[[-0.3 -2.6 -0.1 -0.1 -0.4  1.1  0.7 -0.4  1.6 -0.8]
 [ 0.1  2.5 -0.3 -1.3  0.7 -0.3 -1.5  1.4 -0.9  0.8]
 [ 0.1 -1.7  0.8  1.9 -0.4 -0.1  1.7 -1.7  0.2 -0.7]
 [ 0.0 -0.2  1.9  1.3  0.9  0.3  1.7 -1.5 -0.6 -1.0]
 [-0.5  0.0  0.6 -2.0  1.2  1.7 -0.6  1.0  0.7 -0.8]] out 0.0

[[-0.068 -0.020 -0.050 -0.048 -0.085 -0.031 -0.139 -0.091 -0.082]
 [-0.148 -0.047 -0.094 -0.097 -0.113 -0.028 -0.120 -0.171 -0.127]
 [-0.108 -0.103 -0.072 -0.031 -0.067 -0.136 -0.050 -0.189 -0.048]
 [-0.002 -0.193  0.094  0.147  0.006 -0.217  0.087 -0.186  0.115]
 [-0.038 -0.228  0.123  0.054  0.008 -0.228  0.069 -0.236  0.112]
 [-0.132 -0.084 -0.040 -0.050 -0.094 -0.086 -0.027 -0.178 -0.052]
 [-0.068 -0.036 -0.064 -0.007 -0.052 -0.057 -0.119 -0.047 -0.099]
 [-0.018 -0.007 -0.109 -0.017 -0.021 -0.013 -0.049  0.006 -0.060]] out -0.068

[[ -34.901   51.822   24.307    8.818   21.945  -45.820   27.556  -22.245]
 [  44.724  -57.698  -87.334   23.272  -92.368  136.713  167.242 -123.839]
 [ -73.036  143.504   85.287  -45.769  105.756 -142.526   77.489   43.000]
 [ -84.376  -26.190   32.005  -58.921   -4.297  -63.017  -93.962  -24.562]
 [-165.658    9.961  123.450  -88.124   46.636 -110.990 -139.011  -30.665]
 [ -25.519  107.126    9.154  133.884   13.434  -36.287   56.120
   -98.359]] out -165.658

[[ 0.8  0.4  0.8 -0.7  0.8 -1.3  2.2 -1.5  1.1  1.0 -0.4]
 [-0.5  0.4 -0.3 -0.6  1.1  0.3 -0.8  2.3  1.1  0.8 -0.2]
 [ 0.2  0.4  1.5  0.4 -1.2  2.9  1.1 -0.6  1.6  0.6  2.2]
 [-1.0  0.4  0.2 -0.8  0.5  0.8 -0.9  1.1  1.1  0.6 -0.2]
 [ 0.5  0.4  1.2  0.5 -0.7  2.1  1.2 -0.1  1.3  0.6  1.9]
 [-1.9  0.4  0.7 -0.3 -0.2  1.3 -1.8 -1.2  0.0 -0.2 -1.0]] out 0.5

[[-0.114  0.001 -0.031 -0.266 -0.120 -0.199 -0.209 -0.014 -0.023 -0.137
  -0.171 -0.158]
 [-0.154 -0.001 -0.194 -0.247 -0.219 -0.259 -0.050  0.052 -0.076 -0.240
  -0.096 -0.197]
 [-0.151 -0.188  0.088 -0.184 -0.114 -0.068  0.194 -0.092 -0.208 -0.209
  -0.238 -0.101]
 [-0.193 -0.173  0.006 -0.175 -0.188 -0.160  0.173 -0.232 -0.217 -0.230
   0.079 -0.197]
 [-0.085 -0.119 -0.092 -0.193 -0.170 -0.123 -0.125 -0.007 -0.241 -0.027
  -0.070 -0.105]
 [-0.158 -0.145 -0.111 -0.244 -0.204 -0.223 -0.153  0.009 -0.131 -0.223
  -0.094  0.047]
 [-0.211 -0.077 -0.073 -0.244 -0.172 -0.193 -0.172 -0.094 -0.195 -0.191
  -0.058 -0.121]
 [-0.166 -0.173 -0.169 -0.220 -0.213 -0.206 -0.183  0.003 -0.116 -0.198
  -0.037 -0.132]
 [-0.237  0.064  0.060 -0.229  0.021 -0.151  0.088 -0.151 -0.039 -0.153
  -0.075 -0.141]
 [-0.087 -0.111 -0.162 -0.181 -0.224 -0.238  0.141 -0.143 -0.204 -0.259
  -0.040 -0.079]
 [-0.154 -0.001 -0.160 -0.123 -0.125 -0.148 -0.123 -0.215 -0.119 -0.195
   0.001 -0.037]] out -0.087

[[-0.008 -0.158 -0.174 -0.143 -0.081 -0.080 -0.201  0.001]
 [-0.100 -0.029 -0.095 -0.047 -0.103 -0.094 -0.125 -0.031]
 [-0.185  0.024 -0.068 -0.008 -0.094 -0.097  0.054 -0.052]
 [ 0.059  0.032 -0.078  0.002 -0.045 -0.045 -0.207 -0.134]
 [-0.164 -0.143 -0.138 -0.132 -0.082 -0.066 -0.207 -0.083]
 [-0.192 -0.132 -0.016 -0.106 -0.071 -0.061  0.159 -0.080]
 [ 0.094 -0.082  0.003 -0.060 -0.036 -0.054 -0.003 -0.128]
 [ 0.177 -0.045 -0.050 -0.047 -0.004 -0.038 -0.112 -0.101]
 [ 0.060  0.043 -0.052  0.011 -0.062 -0.074 -0.163 -0.091]
 [-0.198  0.011 -0.097 -0.022 -0.100 -0.109 -0.181 -0.046]
 [-0.206  0.064 -0.041  0.020 -0.089 -0.089 -0.164 -0.080]] out -0.198
